Some points:
[  5   8  14   1 -22  36  -4  80  -5   1  -2 -29  60  50  23  -1  -2  31
  -2   5 -55 -37 -17 -15  -9 -10  11 -19 -15  -7  -2  -5]
[ 60  24   2  14 -50 -20  -2  -2  20  66 -32 -10  17 -11   2  34  17 -20
 -12   3  11  34 -24  28 -22  17  20  15  23  23  44 -10]
[ 27 -22  44  11  49   7   0  23  42   2  12  -4  76 -20   7 -26  46  -8
 -56  33 -16  -5  20  83  61 -29  11  20  18  56   8  45]
[ 15  44 -22   0  14   0 -23  34 -28  34   6  30   5 -26  11  -5 -28  51
 -41   8  49  -4  -3  -2  24 -49  54  24   0 -25  27  -6]
[ 15  42   7  -2  25  -4  49  16  61   8  -1   3  24  83  -8  43 -22  15
  -1  15 -18 -16 -28 -30  75 -18  31   7  44  -7  -1 -65]
[ 13  20  19 115 -34  50   0 -11   2  -8  12 -31  47  16 -30  42  20  40
  27  52 -10  34  48   7 -53 -35  -2   1   4   4  71  -3]
[-12  72 -17   4  62  16  64   3  92  32 -16 -13  34 -52  21   9  29  48
  87   7   9  25 -17 -20 -11 -14  67  64   3  14  34  68]
[ 32 -65   3 -31 -14  69  60 -25  56  -5  39  17  23 -33   7  16  28 -40
 -28  20  34 -18  71  17  -7 -19  31  13  25 -10  44  24]
[ 58  22  91   5  15 -13  -9  11  41  81   5   1  21  65 -29  16   9  34
  53   7   9  46 -26  40  90  42  20  46   2  -5  38  34]
[  5 -18  14 -19  29  -6  47  34  15  71   4  66  62   9  -1 -23 -28  14
 -34  45  17   7  48 -21 -39   5 -12  -9 -11  35   7  54]
[  2  21  40  29  -2  45 -45  -8  44  50  34  86  23 -15   5  35  67  45
  14  24   3  49  17  -4  15  64   6   5  18  35  36  29]
[-32 -19 -22   9 -11  21  17 -56  -6   3 -16  63   8  45 -16 -26  19   8
  53  16 -36  24 -17  15  41   6   0  -2  22 -23  16 -24]
[ 29  60   8  74   5  17  57  35  13  38  34 -44 -12 -42  -1  30  31 -87
  47  20 -20  11   8  43  57  38 -24  46  12  43  35  12]
[-22 -55   6  16   5 -44 -10 101  -5   9  21  16  77 -20  27  48 -25  32
  33 -65  55  23  10  41  55   5  44  19 -18  38 -30   9]
[ 13 -11  -9  39  61  13  26  46 -13  10  -3  27 -30  43  32 -11   2  -1
 112  16  21  22  45  10   9   1  31 -44  25  48  46   9]
[-44  14  51  82  30  56  72  37  24 -14  22   8  60  30   6  52 -42  55
   7  25  83   7  62  14   7  61  41  52  13  16  32  32]
[ 43  23  -9  34  42 -19 -57 -14 -31  23  13 -11 -30  13   4  45 -30 -13
   9 -20  -4 -21  22  21   0  44  57   4  11  35  22  31]
[-16   9   5  -4  23  14  10  24  -6   2 -22   7   7 -17 -24 -16   7 -31
 -21  -1  84  -8 -21  10 -14  16   9  -5  -2  -7   6 -20]
[  7  -4  33 -27  36  72  11  43  -1   8  -9  37 -53  25  28  12 -20  14
   5  25   6  18   5 -29  40  24  -1  62  58  21  38  41]
[-21  21  18   0  14   0 -15  32   6   2 -15 -25  25   0 -29 -10   3   1
  23  15  42  48  -9   6 -14  10  -8 -17  -7  -8 -10   6]
[ 40  40 -13   5   3  -3  -2 -19 -36   1   5 -12  24 -20 -17  -9  14  23
 -23   3  10 -15 -20  16   8 -30  22  14  28  -1 -29  22]
[ 29  13 -11  26  -9   9   1  50  24 -12  33  52   1   4 -20  15  -8 -34
 -27  55 -18  87 -18   7  57  34  30  -7 -20 -16   2 -16]
[ 40 -25 -27  56  13 -13 -13  27  53  43  28  11 -13  44  47  22 -11  27
 -30  60  12  37  40  47   4  27   4 -16  19 -14 -38  49]
[ 23 -18  17  -4  30  53  90  42  -1  29 -19  29 -27 -13 -14   2  51  27
   8  -3  56  38 -32  -6  21  -1  17 -41 -39   7 -11  -7]
[ 57 -23 -22  68   9   6  10  25  25 -44 -17  -4  34  39   7   4  10 -14
 -12 -23  35  23  14  11  48  14  52   4  11   7 -14   1]
[ 72   6 103  13  19 -51  36 -43   0  -7 -14  24 -18 -13  19  32  -2  15
  35  42  31  43  -9  11  26  40  48   8  37  -4  22  27]
[ 51  27  72 -17  -3  -5  25  40  -1  20  55   8  36  12  11 -23  61   6
  17  23 -33   4  57 -60 -27  40  71  54  39  20 -28 -55]
[ 10  -7  -3   2  -1  32  17  16 -30  42 -65   2  40 -41  -9  68  34  77
 -22  10 -27 -32  58  20  50  22  14   5  55  23  22  27]
[-11   4  21  32  29  11  25 -52 -27  32   8  -8  31  82  32 -10  19  16
   4 -54  -3  60  45  13 -16   2 -22  42  37  22 -19 -25]
[ -5  38   2   2  12  91 -36  36   9  57  35 -23 -12  36 -12  14  -8  11
  50  38  19 -39  50  66  42 -21   3  31 -14 -18  -8  12]
[ 19  19 -22 -46 -20 -50  17  -2  32  28  65  19 -11  29 -22   6  38  30
 -20   3  52 -23  50  40   9  53 -17   3  50 -49  14   2]
[  1 -29   4  -2 -27 -13   5 -22 -17  17  75  33   2 -17  13  47  34  17
  36 -44   3  66  -8   8 -19 -10  14  37 -26  17  16 -11]
[ 70  18  15  -5  44  31  35  -9  37   0  21 -51  13  74 -12  54 -11  42
  -6   6  -1  18  73  -3  30  18  27   1  23  55  61  31]
[  4   9  17  50  16   1  62  87  15 -13  -4   6   9 -10  51 -10  -1  69
  59  21   6  86  60  75  16  30   3  17  14 -40 -13  20]
[ -5   3  22  24  -9 -20  10  76  15   5  -9 -26 -11  16 105   1   0  29
   6   4  15   4  -6 -29 -10 -12 -34  -5  -5 -13  14 -16]
[-22  13   9   4 -30 -36  12  -5   0  -4   4 -26  68  -9  58  11  14  -1
  71   3  74 -25  -2 -29  63 -23 -83   4  23  13   6  22]
[  5 -29   6 -20  42  19   3  -6  52  13 -28  -3 -22  45  28  28  30   7
  38  31  19 -47  22  42 -10  17   8  54 -28  40  -6 -50]
[  6  39  32 -61  42  16 -60  62   9 -43  55  50  37  26  -1  14  21 -22
  28  25  50  34 -13  15  13  16   0   3  47  17  77   5]
[  2  24  21 -35  -3   2 -14 -13  40 -14   1 -17  15   0  -8  14  23  16
  89  36   1  22  -4  18  11 -16  66 -37  32  31 -21  18]
[ -9  -7 -12  82   0  12  -2   6 -11 -26  17  45  -7  -9 -38 -33  -7  18
  -8 -18   6 -35  21 -17  -5  24   5  64   3 -32  23   0]
[ 38  50  48 -12 -13  74  20  33  12  29  -4 -36  -9  45  15  24  45 -23
 -26  10  43  85  45  21 -42   7   8  14  13  22  13  -7]
[-26   8  16 -14  21   7  20 -29 -18 -12 -15 -22  -9 -15  15 -29  -7  10
 -14  12 -18  20  -5  40 -24  22  30 -19  -4 -14   6   4]
[ 44  16  26  79  10   2  49   7  23  22  22  44  30   5 -26  -1 -25  -6
  56   4  13 -47 -40 -20 -40  50 -33 -38  55  11 -36  45]
[-26  -4  15  14 -21  25  -6 -24  -8 -22  23 -44 -20 -18  36  -7 -23   0
  48  -8  36  19  39  -3  70  18  19 -19   5  21 -10  24]
[ 19  63   0   7  -6  66  53  37 -14   7  58  35  44  18  52  16  46  58
  25  40  32  -2  12  21  70  72  31   4 -14  50   9  -1]
[ 55  22  65  24  33  40  12  26  38   2  70  27 -41  47 -13  35  75  96
  44   0  33 -46  -4  62 -34 -20  11   8  46  44 -15  29]
[ 15  25   3 -10  -5  47  56 -12  20  24  54 -32  -9 -39  14  -3  -9  40
 -28 -21   1  58 -12  29  70  49 -19   2  37  17   8   3]
[ 23   8  17  22  69  33   8 -15   9  61  10  59   9  26  30  52  13  19
  11  30  24  -9 -18  38  -2  61  -5  69  38  20  29 -49]
[ 63  -7 -24   5  43  41 -25   0 -18 -48 -21  53  52 -13  28  18  44  33
  16  12  -2  25  10 -16  40  52  -8   8 -20 -23 -32  72]
[  7   5   2 -15  44  -6  33   3  22 -29  11 -15  -6  49   2  81  53 -12
  -5 -11   0  28  17 -16   4 -18 -30  64  12 -44   4  23]
[ -4 -21  33 -11 -34  46   2  68  39  10   4  25   8  44  38  -4  18 -25
  11 -52 -33 -42 -24  38 -16  54  23  -1  45  -4  54  45]
[ 54   1 -23  17  20  19  25  10 -13  49  10  63  53  73   4 -49   8 -14
  68  11  34  48  70  20  53 -42  31  21  37  24  24   3]
[ -2  23  -4  17  -4  46  19 -52   5  19  42  27  26  39  71  -6   0  24
  21  23  54   1  50  21   2  -7  46  15  -9 -25 -20  69]
[ -9 -16  -5  -8   2 -21 -31   8  30  41  22  -9 -11 -18  11  56  38 -12
  37  52  10  -3  60 -48  -9  44  19 -29  33   1  36 -19]
[ 57  71  27  25  36  32  63  23  -8  26  12  57  81  -4 117  35  56   7
  30  58  64 -32  25  68  27  48  73  19  36  -3  44  44]
[-11   7  41 -13  27  -8 -19 -27  36 -28   3 -17  33  26  -7 -21   7  25
 -18  76  15  25  41  12  15  48 -23  67  -3  52  27 -13]
[ 63 -32  21   1 -58  10   6 -12  10  12  14  55  -9 -18  27  50 -28  23
  -3  28  13  50 -32  -7 -10 -61 -17  36  11  75  14  11]
[-41  -1  48  32  26 -22  40  15   6  61  59   0 -37 -23 -18  32  52 -15
 -15  62 -16 -31  20   2  29  -9  32  66  44  55  12  16]
[ -5  38  19  34   2  48 -31  27  45  36 -35  18  35   3  14  12  57 -10
  17 -20  23  61  59  19 -18  23  11  37  37   0  -1  50]
[-17  32  46  36  68  12  19  -8  55  39  85  25  33  27  44  32  -7 -12
 -43  -2 -12  56 -27   8   9 -24  47  -4  27   5  42  48]
These points spread out most along one direction. Take the direction at right angles to it along which they spread out most. Go by this last direction. How many in every 100 of the points above lie lower along it than each point below? Round to a whole number. More than half of the points above lie lower than the first one.
[  1   0  42  14  81  -6   9   5 -36  50  24   4  11  27  -7  33  46   2
  -5 -10 -25  -1  34 -25  44 -13 -36 -46 -43 -29  32  29] 43
[-21  51 -32  20  -7 -42  36  88 -26 -11   2  26 -41  85  15  -2  40  34
 -45  36  26  56   2  16   7   1   7  32  42  52  21  70] 62
[ -8  13  11 118  30   1 -13 -12  40   2   3  13   7  58  53   0  73  10
 -36  38  56 -11 -65  13  49   6  31 -18   6  31  17 -10] 58
[-21 116  55   1 -21 -17  16 -14  52 -35 -35 127 -25  -9   5  41 -27 -14
 -15 -39 -22 -27 110  38  23 -21 -17 -33 -39  44  -6 -23] 45
[-12  29 -30 -29 -17 -17  64  -3  -4   4  28  15  25 107 -20  45   6 -17
  38  26 -21   3 -40  25 -40  66  21  24 -32  51   8  67] 37
[ 14  25 -15 -13  81  11  10  22  11   0  55  30  42 -48   6  44 -17  11
  40  43 -31  38 -24  63 -43  -4 -33  21  56  28  19 -47] 27
[ 27  27 -30  20  48 -12 -13   1  39   5  25 -13 -27 -35   4 -14  49  16
  -5 -10 -18  17  41 -11  -5  37   6  17   6  52  24   5] 17
[-17 -26   1  10 -13  15  -9  41   2  -1  -2  62 -23  -3   9 -14   3 -10
  79  25 -19   1  -7  -2  37 -19  24  48  -8 -18  -4  49] 78
[112  21  22  -4   6 -14  -5   4  18  -1  30 -20  -5  13  20 -21 -28  -3
  26   8   6 -36  -4  -8 -16  11 -25  47 -47  13  26  11] 33
[-30   7  17 -16  15  12  18 -33 -21 -11 -20 -21  -5  -1  16 -23  -5   8
 -16  12 -17  13 -16  44 -23  19  30 -18  -3 -13   5   6] 52
[  6  31   5  -9   9  60 -34  -7  12  49  28  -3   0   7  20  30 -28 -12
 -13   3  15  25   3 -47   6  34 -10  19  37  50 -48   2] 22
[ 16  23 -10   6  -4  -1  11   6  49  33  27   3  28  10  32 -31   6  97
  13   4  33   4  -9  28  38  33  20 -11   0  31  80  -1] 72
